In the data rows, zero lies at 4.5, halfway between 4 and 5.
Here are some points:
[3 6 5 6 3 8 6 5 3 6 5 6 3 6 8 6 3 6 5 6 3 9 6 8]
[7 5 4 6 6 7 6 3 6 5 4 4 5 4 9 3 6 4 5 5 6 3 6 3]
[2 3 7 8 3 4 5 7 3 5 6 7 2 5 8 7 2 5 5 7 2 7 6 9]
[3 3 4 4 3 1 6 5 4 3 4 5 4 3 6 4 4 3 4 4 4 1 5 2]
[2 7 7 7 2 9 5 8 2 7 6 7 2 7 6 7 2 7 6 7 2 9 5 9]
[3 4 3 4 3 3 5 4 4 4 4 5 5 4 8 4 5 4 4 4 4 3 5 1]
[3 3 3 5 4 0 6 4 4 2 4 4 5 3 8 3 5 3 4 4 4 1 5 0]
[3 5 4 4 4 3 4 4 4 4 5 4 4 5 6 5 4 5 4 4 4 6 4 3]
[2 8 8 8 2 9 5 8 2 8 6 7 2 8 9 8 2 8 7 8 1 9 6 9]
[6 3 8 2 7 2 1 8 7 5 2 7 6 5 0 7 6 5 1 7 6 6 1 9]
[7 6 3 3 6 4 5 2 6 4 4 3 6 4 5 3 7 4 4 3 7 2 5 0]
[2 2 7 7 3 2 5 7 3 4 6 6 3 4 6 7 3 3 6 6 3 2 5 9]
[2 7 5 4 3 9 3 5 2 7 5 5 2 7 1 6 2 7 6 6 2 9 4 9]
[3 6 5 6 3 9 6 5 3 7 5 6 3 6 8 6 3 7 6 6 3 9 6 8]
[7 2 4 2 6 0 2 3 6 3 3 2 6 2 0 3 6 2 3 3 6 0 3 1]
[2 8 6 6 2 9 4 7 3 7 6 6 2 7 4 6 2 8 6 6 2 9 5 9]
[4 5 4 4 4 4 4 3 4 4 5 4 5 4 6 4 5 5 4 5 5 5 5 2]
[6 6 5 5 5 9 4 4 4 6 4 4 4 5 4 5 4 5 5 5 5 8 5 7]
[6 2 3 3 6 0 4 3 6 3 3 3 6 2 1 3 6 2 4 3 6 0 3 1]
[3 4 3 5 3 5 6 4 3 4 4 5 3 5 9 4 3 5 4 5 3 7 6 2]
[2 7 4 5 2 9 5 5 2 7 5 6 2 7 7 5 2 7 5 6 2 9 5 7]
[8 4 7 3 7 2 2 6 7 3 5 5 7 3 0 6 7 3 5 5 7 1 3 8]
[7 3 4 6 7 2 6 3 6 3 4 4 6 3 9 3 6 3 4 4 6 1 6 2]
[7 2 3 3 7 0 4 3 6 2 3 3 6 2 0 3 6 2 3 2 6 0 3 0]
[6 8 7 8 4 9 6 7 4 7 7 7 3 7 9 7 3 7 7 7 3 9 7 9]
[2 8 5 4 3 9 5 5 3 7 5 6 3 7 7 6 2 7 6 6 3 9 5 8]
[4 3 4 3 3 2 3 4 4 3 4 4 5 4 4 4 5 3 3 3 4 2 3 2]
[4 5 4 3 3 4 4 4 3 4 4 5 4 4 5 5 5 5 5 4 5 6 4 3]
[3 4 6 7 4 5 5 7 3 5 6 6 3 6 7 6 2 6 6 6 3 7 5 9]
[4 5 4 6 4 5 6 5 4 5 5 6 4 6 9 5 3 5 4 5 3 8 5 7]
[7 4 3 3 6 1 3 3 6 3 3 2 6 3 2 3 6 3 4 3 6 1 4 0]
[6 7 4 4 5 9 3 3 4 6 4 3 4 6 2 5 4 6 5 5 5 9 4 6]
[1 8 7 7 2 9 5 7 2 7 6 6 2 8 7 7 1 7 6 7 2 9 6 9]
[6 3 3 4 6 1 5 3 6 3 4 3 6 3 3 3 6 3 4 3 6 1 4 0]
[1 8 8 8 2 9 6 8 2 7 7 7 2 7 9 7 2 7 7 7 2 9 6 9]
[3 4 5 3 3 1 2 6 3 4 5 4 3 5 0 6 3 5 4 4 3 6 3 6]
[3 4 5 4 4 3 4 5 5 4 5 5 5 4 2 5 5 5 5 4 4 3 3 4]
[6 4 4 3 6 2 3 3 6 3 4 3 6 3 1 3 6 3 4 3 6 1 3 1]
[7 3 3 3 6 0 5 2 6 3 4 3 6 3 6 3 6 3 4 3 6 0 5 0]
[5 3 4 6 6 3 6 4 6 4 4 4 5 3 7 3 5 3 4 4 5 1 5 2]
[8 3 5 2 7 0 2 3 7 2 3 3 7 2 0 3 7 2 2 3 8 0 2 2]
[6 2 3 3 6 0 5 3 6 3 4 3 6 2 3 3 6 2 4 3 6 0 4 0]
[8 4 2 2 7 0 4 2 7 3 4 3 7 3 4 3 7 2 4 3 7 0 4 0]
[4 3 4 4 4 0 5 4 5 3 4 4 5 3 6 3 5 3 3 4 5 1 5 0]
[7 4 8 3 6 5 1 8 6 5 2 7 6 5 0 7 6 5 2 7 5 7 2 9]
[4 3 6 4 4 2 3 6 5 4 6 5 5 4 0 5 5 5 5 4 4 2 3 6]
[2 4 6 8 3 8 6 7 2 6 6 7 2 6 8 7 2 7 6 7 2 8 5 9]
[8 7 3 3 7 7 4 2 7 5 4 3 7 5 4 3 7 5 4 3 7 6 4 0]
[5 3 3 4 5 1 6 3 5 3 3 4 6 3 8 3 6 3 4 4 6 1 5 0]
[6 6 3 3 5 7 5 2 5 5 4 3 5 5 7 3 6 5 4 4 6 6 5 0]
[2 5 4 3 3 4 4 5 3 5 5 5 3 6 5 5 3 5 5 5 2 8 5 5]
[2 7 8 8 2 9 6 8 2 7 7 7 2 7 9 7 2 7 6 7 2 9 7 9]
[6 7 4 5 5 9 5 3 4 6 4 4 4 6 7 4 5 6 4 5 5 9 6 5]
[5 7 5 6 4 9 5 5 4 7 5 5 4 7 7 6 3 7 5 6 4 9 5 9]
[4 5 5 4 4 4 4 5 4 5 5 5 5 5 4 5 5 5 5 4 4 6 3 4]
[7 5 3 3 6 4 4 2 6 3 4 3 6 3 3 3 6 3 4 3 7 2 4 1]
[2 5 5 6 3 8 5 6 3 6 5 6 2 6 6 5 2 6 5 6 2 8 6 7]
[2 3 8 8 2 5 5 7 2 5 6 7 2 5 6 7 2 5 6 7 2 5 5 9]
[5 2 4 3 5 0 3 4 5 3 4 3 6 3 0 3 5 2 4 3 6 0 3 1]
[7 3 3 3 6 1 5 2 6 3 4 3 6 3 6 3 6 3 4 3 6 1 5 0]
[7 7 6 4 6 9 2 5 6 6 5 4 6 6 0 5 6 6 5 5 6 9 3 7]
[8 7 2 3 7 6 6 2 7 4 4 3 7 4 8 3 7 4 5 3 7 4 6 1]
[5 8 5 3 4 9 2 4 3 7 5 4 4 7 1 6 4 7 5 5 4 9 4 8]
[6 4 3 4 6 2 5 3 6 3 4 3 5 3 4 3 6 3 4 3 6 1 4 0]
[6 2 3 3 6 0 5 2 6 2 3 3 6 2 4 3 6 2 4 3 6 0 4 0]
[3 6 5 5 3 8 5 6 3 6 6 6 3 6 5 6 3 6 5 6 3 9 5 9]
[8 2 3 3 7 0 4 2 7 2 3 2 7 2 3 2 7 2 4 3 7 0 4 0]
[2 7 5 6 3 9 5 6 3 7 5 6 3 7 8 6 2 7 6 6 3 9 5 8]
[6 2 3 3 6 0 3 3 6 2 3 2 6 2 0 3 6 2 3 3 6 0 3 0]
[7 7 3 2 7 7 5 2 7 5 4 3 7 5 5 3 7 5 4 3 7 5 5 0]
[7 4 4 5 7 3 6 3 7 3 4 4 7 3 8 3 7 3 4 4 7 1 6 2]
[8 2 8 3 8 0 1 7 7 2 3 5 7 2 0 6 7 2 3 6 7 0 2 8]
[3 6 4 4 3 8 5 4 3 6 5 5 3 6 7 5 2 7 4 5 2 9 5 4]
[6 8 4 4 5 9 5 4 5 7 5 5 5 7 9 5 6 7 5 6 6 9 6 6]
[2 3 6 8 4 3 6 7 3 4 6 7 3 5 9 7 3 5 6 7 3 5 6 9]
[5 2 3 3 6 0 5 2 5 2 3 3 5 2 1 3 5 2 4 2 5 0 4 0]
[3 3 5 4 4 1 2 6 4 3 5 5 4 4 0 6 3 4 5 4 4 2 3 8]
[6 2 3 3 6 0 3 3 6 2 3 2 6 2 0 3 6 2 3 2 6 0 3 0]
[2 7 6 5 2 9 2 6 2 7 5 5 2 6 1 6 2 6 5 5 2 9 4 8]
[3 3 4 4 4 2 4 4 4 4 4 5 5 4 5 5 5 4 4 4 4 2 4 4]
[8 7 2 2 7 4 5 2 7 4 4 3 7 3 7 3 7 3 5 3 7 2 5 1]
[6 2 5 2 6 0 2 4 6 3 3 3 6 3 0 3 6 2 3 3 6 0 2 0]
[4 4 3 4 5 2 5 3 5 3 4 4 5 3 7 3 6 4 4 4 5 2 5 1]
[6 2 3 3 6 0 5 3 6 3 4 3 6 3 4 3 6 3 4 3 6 0 4 0]
12 more points follow, each with its number after it:
[3 4 5 4 4 2 4 5 4 4 5 5 5 4 3 5 4 5 5 4 4 4 3 3] 0
[2 2 7 8 3 1 6 7 3 3 6 7 2 3 8 7 3 3 6 7 2 1 6 9] 1
[6 8 7 6 6 9 3 7 6 8 6 6 6 8 2 7 6 7 6 6 6 9 4 9] 2
[5 2 4 3 6 0 3 4 6 2 4 3 6 3 0 3 5 2 4 3 5 0 3 2] 3
[3 2 4 3 4 0 3 5 4 2 4 4 5 2 0 4 4 3 3 3 4 0 3 0] 4
[4 4 3 5 4 5 6 4 4 5 4 5 4 5 9 4 4 5 4 5 4 6 6 3] 5
[2 7 5 5 2 9 4 6 2 7 6 6 2 7 5 7 2 7 5 5 2 9 5 8] 6
[2 6 7 8 2 9 6 7 2 7 6 7 2 7 8 7 2 7 6 7 2 9 6 9] 7
[5 3 4 4 5 1 4 4 6 3 4 3 5 3 3 3 5 3 3 3 5 0 4 1] 8
[5 4 7 8 6 5 6 7 4 5 6 7 4 5 9 7 3 4 6 7 3 4 6 9] 9
[4 4 4 5 4 2 5 4 5 4 5 5 5 4 7 4 5 4 4 4 4 3 5 2] 10
[8 7 6 6 7 9 5 4 7 6 5 5 7 6 7 5 7 6 5 5 7 8 6 7] 11
Which of these numbered points is nearest to each point below, ignoring the 2 directions in which the first points spread most? Its number follows each.
[4 3 4 4 4 2 4 4 5 3 4 4 5 3 2 4 5 4 3 4 5 1 4 2] > 8
[8 7 5 6 7 9 6 4 7 6 5 5 7 6 9 5 7 6 6 5 7 9 6 6] > 11
[3 3 4 3 4 0 4 4 5 3 4 4 5 3 2 4 5 3 4 3 5 1 3 1] > 0
[8 8 2 3 7 9 6 2 7 7 4 3 7 6 8 3 7 7 5 3 7 9 5 0] > 2
[8 7 4 7 7 9 7 4 7 6 5 5 7 6 9 5 7 6 6 5 7 9 6 7] > 11
[4 3 5 5 4 1 4 6 5 3 5 5 5 4 0 4 5 3 4 3 4 1 3 2] > 8
[8 7 6 7 7 9 6 5 6 7 6 6 6 7 9 6 6 7 6 6 7 9 6 8] > 11
[7 8 5 2 6 9 3 4 6 7 4 3 6 7 0 4 6 7 4 4 6 9 4 4] > 2
[6 1 3 3 6 0 4 3 6 2 3 2 5 2 0 3 5 2 4 2 6 0 3 0] > 3
[4 5 4 5 4 6 5 4 4 5 4 5 4 6 9 5 4 6 5 6 3 8 5 6] > 5
[7 8 3 3 6 9 4 3 6 7 4 3 7 7 4 4 7 7 4 4 7 9 4 2] > 2
[3 2 3 4 3 0 4 4 4 3 4 4 4 3 3 3 4 3 4 4 4 1 4 1] > 4
[3 3 4 4 4 0 4 5 4 3 4 4 4 3 2 4 4 3 4 3 4 1 4 2] > 4
[2 2 7 8 3 2 6 8 2 3 7 7 2 3 9 7 2 3 7 7 2 1 6 9] > 1
[8 8 6 7 7 9 6 6 7 7 6 6 7 7 9 6 7 7 6 6 7 9 6 9] > 11
[4 3 4 4 4 1 4 4 5 3 4 4 5 3 2 3 5 3 4 4 5 1 4 1] > 8
[3 3 4 3 4 0 3 5 4 3 5 4 5 3 0 4 5 4 4 4 4 2 3 3] > 0
[4 3 4 3 4 0 3 4 4 3 5 4 5 3 1 4 5 3 4 3 5 2 3 2] > 0
[3 3 5 4 3 1 3 5 4 3 5 4 4 3 0 5 4 2 4 3 4 0 4 2] > 4
[2 2 7 7 3 2 6 7 2 3 6 7 2 3 8 7 2 3 6 7 2 1 6 9] > 1
[2 2 8 8 2 2 6 8 2 4 6 7 2 3 8 7 2 4 6 7 2 2 6 9] > 1
[3 7 4 4 3 9 3 4 3 6 4 4 3 7 4 6 3 6 5 5 3 9 4 7] > 6
[2 2 7 8 3 1 6 7 2 2 6 6 2 3 8 6 2 3 6 7 2 1 5 9] > 1
[6 8 6 7 6 9 6 6 5 7 6 6 5 7 9 6 5 7 6 6 5 9 6 9] > 11
[3 5 4 4 3 5 5 4 3 5 4 5 3 6 8 5 3 6 4 5 3 9 6 4] > 5
[8 7 3 2 7 8 4 2 7 6 4 3 7 6 5 3 7 6 4 3 7 8 5 1] > 2
[2 2 8 8 3 1 7 8 3 3 7 7 2 3 9 7 2 3 7 7 2 1 6 9] > 1
[6 7 6 7 6 9 5 6 5 7 6 6 5 7 8 6 5 7 6 6 5 9 6 9] > 11
[2 7 6 6 3 9 5 6 2 7 6 6 2 7 6 6 2 7 6 7 2 9 6 9] > 3
[6 2 3 3 6 0 4 3 6 2 3 3 6 2 1 3 6 2 4 3 6 0 3 0] > 3
[5 2 6 7 6 2 6 7 6 4 6 6 5 4 8 5 5 3 5 6 5 1 6 8] > 9
[3 2 3 4 4 0 5 3 5 3 4 5 5 3 7 3 5 3 4 3 5 0 5 1] > 10
[6 3 3 3 6 1 4 3 6 3 4 3 6 3 1 3 6 3 4 3 6 0 3 1] > 3
[3 3 3 4 4 0 5 4 5 3 4 4 5 3 7 4 5 3 4 3 4 1 5 0] > 10
[4 6 5 5 3 9 5 5 3 6 5 6 3 7 9 5 3 7 5 6 3 9 5 8] > 5
[8 3 4 4 7 0 5 3 7 3 4 4 7 3 7 4 7 3 5 5 7 0 5 4] > 9
[2 6 7 8 2 9 6 7 2 7 6 7 2 7 8 7 2 7 6 7 2 9 6 9] > 7
[5 4 4 4 5 1 5 4 5 3 4 3 5 3 3 4 5 3 4 3 5 1 4 1] > 8
[8 7 4 3 7 8 3 3 6 5 4 3 7 5 2 3 7 5 4 3 7 7 4 2] > 2
[6 6 7 8 5 9 7 7 4 6 7 6 3 6 9 7 3 6 7 7 3 8 7 9] > 9
[8 7 4 2 7 9 3 3 7 6 4 3 7 6 0 3 7 6 4 3 7 9 3 2] > 2
[8 8 4 3 7 9 4 3 7 8 5 4 7 8 6 4 7 8 5 5 7 9 5 5] > 2
[3 4 4 5 4 2 5 5 4 4 5 5 4 5 4 5 4 5 4 5 4 6 4 3] > 0
[4 4 3 4 4 1 6 4 4 4 5 5 5 4 9 4 5 4 3 4 4 2 6 0] > 10
[8 7 3 2 7 7 3 3 7 4 4 3 7 4 1 3 7 4 4 3 7 4 4 2] > 2
[5 2 4 3 6 0 3 4 6 2 3 3 6 3 0 3 6 2 4 3 6 0 3 1] > 3
[2 2 7 8 3 0 6 8 2 3 6 7 2 3 8 7 2 2 6 7 2 0 6 9] > 1
[7 8 3 4 6 9 6 2 6 7 5 4 6 7 9 3 6 7 6 3 6 9 6 1] > 2
[5 2 4 3 5 0 3 4 6 2 3 3 5 2 0 3 5 2 3 3 5 0 3 0] > 8
[5 2 3 3 6 0 3 3 6 2 4 3 6 3 0 3 6 2 3 3 6 0 3 1] > 3
[6 2 3 3 7 0 3 3 6 2 3 3 6 2 0 3 6 2 3 3 6 0 3 0] > 3
[7 7 5 7 7 9 6 4 6 6 4 5 6 6 9 4 6 6 5 5 6 8 6 5] > 11
[4 2 3 4 4 0 4 3 5 2 3 3 4 2 1 3 5 2 4 3 4 0 4 0] > 4
[3 4 4 4 4 3 6 4 4 4 4 5 4 5 9 4 4 5 4 4 3 7 5 3] > 5
[3 3 4 5 4 1 6 5 4 3 5 6 4 4 7 5 4 3 4 5 3 1 5 2] > 10
[3 3 3 5 3 0 6 5 4 4 5 5 4 3 7 4 4 4 4 4 4 1 5 2] > 10
[3 5 5 6 4 8 5 6 3 6 5 6 3 6 7 6 3 6 5 6 3 9 5 9] > 5
[8 1 8 2 7 0 1 7 7 2 2 6 7 2 0 6 7 2 2 6 7 0 1 9] > 9
[7 8 3 3 6 9 6 3 6 7 4 4 6 7 8 3 6 7 5 4 6 9 6 2] > 2
[7 7 5 6 6 9 5 4 5 6 4 4 5 6 7 4 5 6 5 6 5 8 6 7] > 11
[6 8 7 8 6 9 6 7 5 7 6 6 5 7 9 7 5 7 7 7 5 9 6 9] > 11
[5 2 4 3 6 1 4 3 6 3 4 3 6 3 2 3 6 3 4 3 6 1 3 1] > 3
[2 7 4 4 2 9 4 5 3 7 5 5 2 6 3 6 3 6 5 5 3 9 4 7] > 6
[3 4 4 3 3 0 3 5 4 3 4 5 5 4 2 5 5 4 5 4 5 2 3 3] > 0
[4 5 3 3 3 3 4 3 4 3 4 4 5 4 7 4 5 4 4 3 5 4 4 0] > 0
[3 4 3 5 4 2 6 4 4 3 5 5 4 3 9 4 5 4 4 4 4 3 5 2] > 10
[2 6 3 4 3 7 6 5 3 6 4 5 3 6 8 5 3 6 4 6 2 8 6 4] > 5
[7 8 6 8 6 9 7 6 6 7 7 6 6 7 9 6 6 7 7 7 6 9 7 9] > 11
[2 2 7 8 2 2 6 7 2 3 6 7 2 3 9 7 2 3 6 7 2 0 6 9] > 1
[3 3 3 5 4 0 6 5 4 3 4 5 4 3 9 3 4 3 4 4 4 1 5 2] > 10
[5 6 4 6 4 9 6 3 4 6 4 5 3 6 9 4 4 6 5 6 4 9 6 6] > 5
[2 7 5 3 2 9 3 5 2 7 5 5 3 7 2 6 3 7 5 5 3 9 4 9] > 6
[3 5 5 5 3 4 4 6 3 5 6 6 4 6 2 6 3 6 5 6 3 8 4 6] > 0
[2 6 7 8 2 9 6 7 2 7 6 7 2 7 9 7 2 7 7 7 2 9 6 9] > 7
[4 3 3 5 3 1 6 4 4 3 4 5 4 4 8 4 5 3 4 4 4 0 5 0] > 10
[2 2 8 8 3 1 6 8 2 3 6 7 2 3 7 7 2 3 6 7 2 2 6 9] > 1
[4 2 4 4 5 0 3 3 5 2 4 3 6 3 0 3 5 2 4 3 5 0 3 1] > 3
[7 8 3 3 5 9 5 3 6 7 4 3 6 7 6 3 6 7 4 3 6 9 5 1] > 2
[7 7 3 3 6 9 4 3 6 6 4 3 6 6 3 3 6 6 4 3 6 7 4 2] > 2
[6 3 4 3 6 1 4 3 6 3 4 3 6 3 2 3 6 2 4 3 6 0 4 1] > 3
[3 3 4 5 4 2 6 5 4 4 5 5 4 4 9 4 4 4 4 5 3 2 5 3] > 10
[7 8 4 4 5 9 5 3 5 7 4 4 5 7 7 4 6 7 4 4 6 9 5 2] > 2
[1 2 7 8 3 2 6 7 2 4 6 7 2 4 9 7 2 4 6 6 2 3 6 9] > 1
[6 2 4 3 6 0 3 3 6 2 4 3 6 3 0 3 6 2 3 3 6 0 3 0] > 3
[5 8 4 3 3 9 2 4 3 7 5 4 3 7 1 5 4 7 5 5 4 9 3 7] > 6
[4 2 3 4 5 0 5 3 5 3 4 4 5 3 7 3 5 3 4 3 5 0 5 0] > 10
[3 6 7 8 3 9 6 7 2 7 6 7 3 7 9 7 2 7 6 7 3 9 6 9] > 7
[7 4 4 6 7 3 6 4 7 3 4 4 6 3 8 4 6 3 4 4 7 1 6 3] > 9
[3 3 5 3 4 0 3 5 5 3 5 4 5 3 0 4 5 3 4 3 5 1 3 2] > 0
[5 3 4 3 6 0 4 3 5 3 4 3 6 3 0 3 6 3 4 3 6 0 4 1] > 3
[2 7 5 5 2 9 3 6 2 7 5 6 2 7 1 6 2 7 5 5 2 9 4 9] > 6
[7 7 5 6 7 9 6 4 6 6 4 4 6 6 9 4 6 6 5 5 6 8 6 4] > 11
[3 2 3 4 4 0 5 4 3 3 3 4 4 2 5 3 4 2 4 4 3 0 4 1] > 4
[8 7 3 3 7 8 6 2 7 6 4 3 7 6 8 3 7 6 5 3 7 8 5 0] > 2
[2 2 7 8 3 2 6 7 2 4 6 7 2 4 9 7 2 3 6 7 2 2 6 9] > 1
[4 4 4 4 4 1 4 5 4 4 5 5 5 4 3 4 5 4 4 4 4 3 4 2] > 0
[8 1 8 2 8 0 1 7 7 2 2 6 7 2 0 7 7 2 2 6 7 0 1 9] > 9
[4 3 4 3 4 1 4 4 5 3 5 4 5 3 3 3 6 3 4 3 5 1 4 2] > 8
[2 2 7 8 3 2 5 7 2 4 6 7 2 3 7 7 2 3 6 7 2 3 6 9] > 1
[8 7 5 2 7 8 2 3 7 5 3 3 7 4 0 4 7 4 3 4 7 4 3 3] > 2
[8 7 2 3 7 7 6 2 7 6 5 3 7 6 9 3 7 6 5 3 7 7 6 1] > 2
[2 3 4 6 3 2 6 5 4 4 5 5 4 4 8 4 3 4 5 5 3 3 6 5] > 10
[3 3 4 3 4 2 3 5 4 4 5 4 5 4 1 5 4 4 4 4 4 3 3 2] > 0
[2 7 8 8 2 9 6 8 2 8 6 7 2 7 9 7 2 7 7 7 2 9 6 9] > 7
[4 4 3 4 3 3 5 4 4 4 4 5 4 4 7 4 5 5 4 4 4 5 5 3] > 5
[3 2 4 4 4 0 5 4 4 3 4 4 4 3 3 3 4 2 3 3 4 1 4 1] > 4
[4 2 4 4 5 0 4 4 5 3 4 4 5 3 2 4 5 3 4 3 5 0 4 1] > 8
[2 2 7 8 3 2 6 7 3 4 6 7 2 4 9 7 2 4 6 7 3 3 6 9] > 1
[8 7 2 3 7 8 6 2 7 6 5 3 7 6 9 3 7 6 6 3 7 8 6 1] > 2
[8 7 2 2 7 6 5 2 7 5 4 3 7 4 7 3 7 4 5 3 7 4 5 0] > 2
[2 1 5 3 3 0 2 6 3 3 5 4 3 3 0 5 3 3 4 5 3 2 2 6] > 4
[4 5 4 4 3 4 5 4 3 4 4 5 4 4 6 4 4 6 4 5 4 7 5 2] > 0
[2 3 4 4 3 0 4 5 3 3 5 5 4 2 2 5 4 3 4 4 4 1 4 3] > 4
[2 4 4 6 3 5 6 5 3 6 5 5 3 6 8 5 2 6 5 5 2 8 5 5] > 5
[7 3 4 3 7 1 3 3 6 3 4 3 7 3 1 3 6 3 4 3 7 1 4 2] > 3
[2 3 5 4 3 3 3 6 4 5 6 4 3 5 1 6 3 6 5 4 3 6 3 6] > 0
[2 7 4 3 2 9 3 5 3 6 5 5 3 7 1 6 2 7 5 5 2 9 4 8] > 6
[2 2 6 7 3 1 5 7 2 4 6 6 2 3 5 7 2 3 6 7 3 2 5 9] > 1
[7 6 4 7 7 8 6 3 6 5 4 4 6 4 9 4 6 4 5 5 7 4 6 5] > 11
[4 2 3 3 4 0 4 3 5 2 4 3 5 2 0 3 5 2 4 3 5 0 3 0] > 4
[7 8 7 7 6 9 5 7 6 8 6 7 6 8 9 7 6 8 6 7 6 9 6 9] > 11
[2 6 7 8 2 9 6 7 2 7 6 7 1 7 9 7 2 6 6 7 2 9 6 9] > 7
[2 6 7 7 3 9 6 7 2 7 6 7 2 7 8 7 2 7 6 7 2 9 5 9] > 7
[3 6 4 4 3 5 5 5 3 5 5 6 3 6 7 5 3 6 5 5 2 8 6 4] > 0
[3 8 7 8 3 9 6 7 2 7 7 7 2 7 9 7 2 7 7 8 3 9 6 9] > 7
[8 1 8 2 8 0 1 7 7 2 2 6 7 2 0 6 7 2 1 6 7 0 1 8] > 9
[5 4 3 3 5 1 4 3 5 3 4 4 6 3 3 3 6 3 4 3 6 2 4 0] > 0
[8 8 4 5 7 9 6 4 7 7 5 5 7 7 9 5 7 7 6 6 7 9 6 7] > 11
[3 3 7 7 3 3 6 7 3 5 6 7 3 5 8 7 2 5 6 7 3 6 6 9] > 9
[3 4 4 4 4 1 6 5 4 4 4 5 4 4 8 4 4 4 4 4 3 2 5 1] > 10
[1 7 5 5 2 9 3 6 2 7 6 5 2 8 1 7 2 7 5 6 3 9 4 9] > 6
[3 2 4 4 3 0 5 4 4 3 4 4 4 2 4 4 3 2 4 4 3 0 4 2] > 4
[2 4 8 1 5 3 1 8 6 6 2 6 6 7 0 6 5 7 2 6 5 9 1 9] > 5
[3 8 7 8 3 9 7 7 2 7 7 7 2 7 9 7 2 7 7 7 2 9 7 9] > 7
[6 3 3 3 6 0 4 3 6 3 4 3 6 3 1 3 6 3 4 3 6 0 3 1] > 3
[7 7 7 2 7 9 1 6 7 7 2 4 6 7 0 5 6 7 2 5 7 9 2 6] > 2
[7 7 4 4 6 9 4 3 5 6 4 3 5 6 4 4 5 6 5 4 6 9 5 4] > 2
[4 8 3 3 3 9 5 3 3 7 4 5 3 7 9 4 4 7 5 5 4 9 6 4] > 6
[2 2 7 8 3 1 4 7 3 3 6 7 3 3 4 7 2 3 5 7 3 1 5 9] > 1
[6 4 3 3 6 1 4 3 6 3 4 3 6 3 3 3 6 3 4 3 6 1 4 0] > 3
[2 2 7 8 3 3 5 7 2 4 6 7 2 4 7 7 2 4 5 7 2 3 6 9] > 1
[3 2 4 3 3 0 3 5 4 3 5 4 5 2 0 5 4 3 4 4 4 1 3 3] > 4
[2 2 3 3 4 0 4 5 4 2 4 4 4 3 0 4 4 2 4 3 4 0 3 3] > 4
[5 5 3 4 4 4 5 3 4 4 4 4 5 4 8 4 5 4 4 4 5 4 5 1] > 5
[4 6 4 5 4 7 5 5 4 6 4 5 3 6 7 5 3 6 5 6 4 8 5 6] > 5
[2 7 7 8 2 9 6 7 2 7 6 7 2 7 9 7 2 7 6 7 2 9 6 9] > 7
[2 2 6 7 3 3 6 7 3 4 6 7 2 4 8 6 3 4 6 7 2 2 6 9] > 1
[5 3 4 3 5 1 3 4 5 3 4 3 6 3 0 3 6 3 4 3 6 0 3 2] > 3
[2 2 7 8 3 3 6 8 2 4 6 7 2 4 9 7 2 5 6 7 2 4 5 9] > 1
[7 7 4 6 7 9 6 4 6 7 5 5 6 7 9 4 6 7 6 5 6 9 6 6] > 11
[3 3 3 4 4 0 4 4 4 3 4 5 4 3 5 4 4 4 4 4 4 1 4 0] > 4
[6 3 3 3 6 1 4 3 6 3 4 3 6 3 2 3 6 3 4 3 6 1 4 0] > 3
[8 8 3 5 7 9 7 3 7 7 6 5 7 7 9 5 7 7 7 5 7 9 7 8] > 11
[8 8 3 4 7 9 6 3 7 7 5 4 7 7 9 3 7 7 5 4 7 9 6 3] > 2
[3 2 4 6 4 0 6 4 5 3 5 5 5 3 8 4 5 3 4 4 4 0 5 2] > 10
[7 8 7 8 7 9 7 7 7 8 7 7 6 8 9 7 6 8 7 7 6 9 7 9] > 11
[6 8 5 6 5 9 6 4 5 7 4 5 5 7 9 5 5 7 5 6 5 9 6 7] > 11
[5 2 5 3 6 0 3 4 6 3 4 3 6 2 0 4 5 3 3 3 6 0 3 1] > 8
[7 2 3 3 6 0 4 2 6 3 3 2 6 2 0 2 6 2 4 2 6 0 3 0] > 3
[5 2 4 4 6 0 4 3 6 2 3 3 5 2 1 3 5 2 3 3 5 0 3 0] > 8
[4 2 4 3 5 0 4 4 5 3 4 3 5 3 1 3 5 2 4 3 5 1 3 1] > 3
[2 2 7 7 3 2 5 7 3 4 6 6 3 4 7 7 2 4 6 7 2 2 5 9] > 1
[4 4 4 4 4 2 5 4 4 4 4 4 5 4 6 4 5 4 4 4 5 3 4 0] > 0
[5 2 3 3 5 0 5 3 6 3 4 3 5 3 3 3 5 3 4 3 6 0 4 0] > 8
[3 2 4 3 4 0 4 4 4 3 4 4 4 3 2 4 4 2 3 3 4 1 3 2] > 4
[6 3 4 4 6 1 4 3 6 3 4 3 6 3 1 3 6 3 4 3 6 1 4 1] > 3
[4 2 6 4 5 1 2 6 5 3 5 4 5 3 0 5 5 3 4 4 5 0 3 3] > 8
[3 2 4 5 4 0 5 4 5 3 4 5 4 3 7 4 4 3 4 4 4 0 5 2] > 10
[2 2 7 8 3 2 6 7 3 4 6 7 3 4 8 7 3 4 6 6 3 3 6 9] > 1
[4 3 3 4 4 0 5 4 5 3 4 4 5 3 6 4 5 3 3 3 5 1 4 0] > 10
[5 5 4 3 5 5 3 3 5 4 4 3 5 3 0 4 6 4 4 3 6 3 3 2] > 6
[5 4 3 4 4 2 5 3 5 3 4 4 6 3 6 3 5 3 3 3 5 1 5 1] > 8
[4 3 4 3 4 1 4 4 5 3 4 4 5 3 0 4 5 3 4 3 5 1 3 1] > 0
[5 5 4 3 5 3 3 4 5 4 4 3 5 3 0 4 6 4 3 3 6 2 3 1] > 6
[2 3 4 6 2 2 6 6 3 4 4 6 3 5 4 5 3 4 5 5 2 3 5 4] > 4
[3 1 6 3 4 0 2 7 5 3 5 4 5 3 0 5 4 3 4 3 3 0 3 4] > 8
[6 8 4 6 6 9 6 4 5 7 5 5 5 7 9 5 5 7 5 6 6 9 6 7] > 11
[5 3 3 4 5 0 5 3 6 3 4 4 5 3 6 3 6 3 3 3 5 0 5 1] > 10
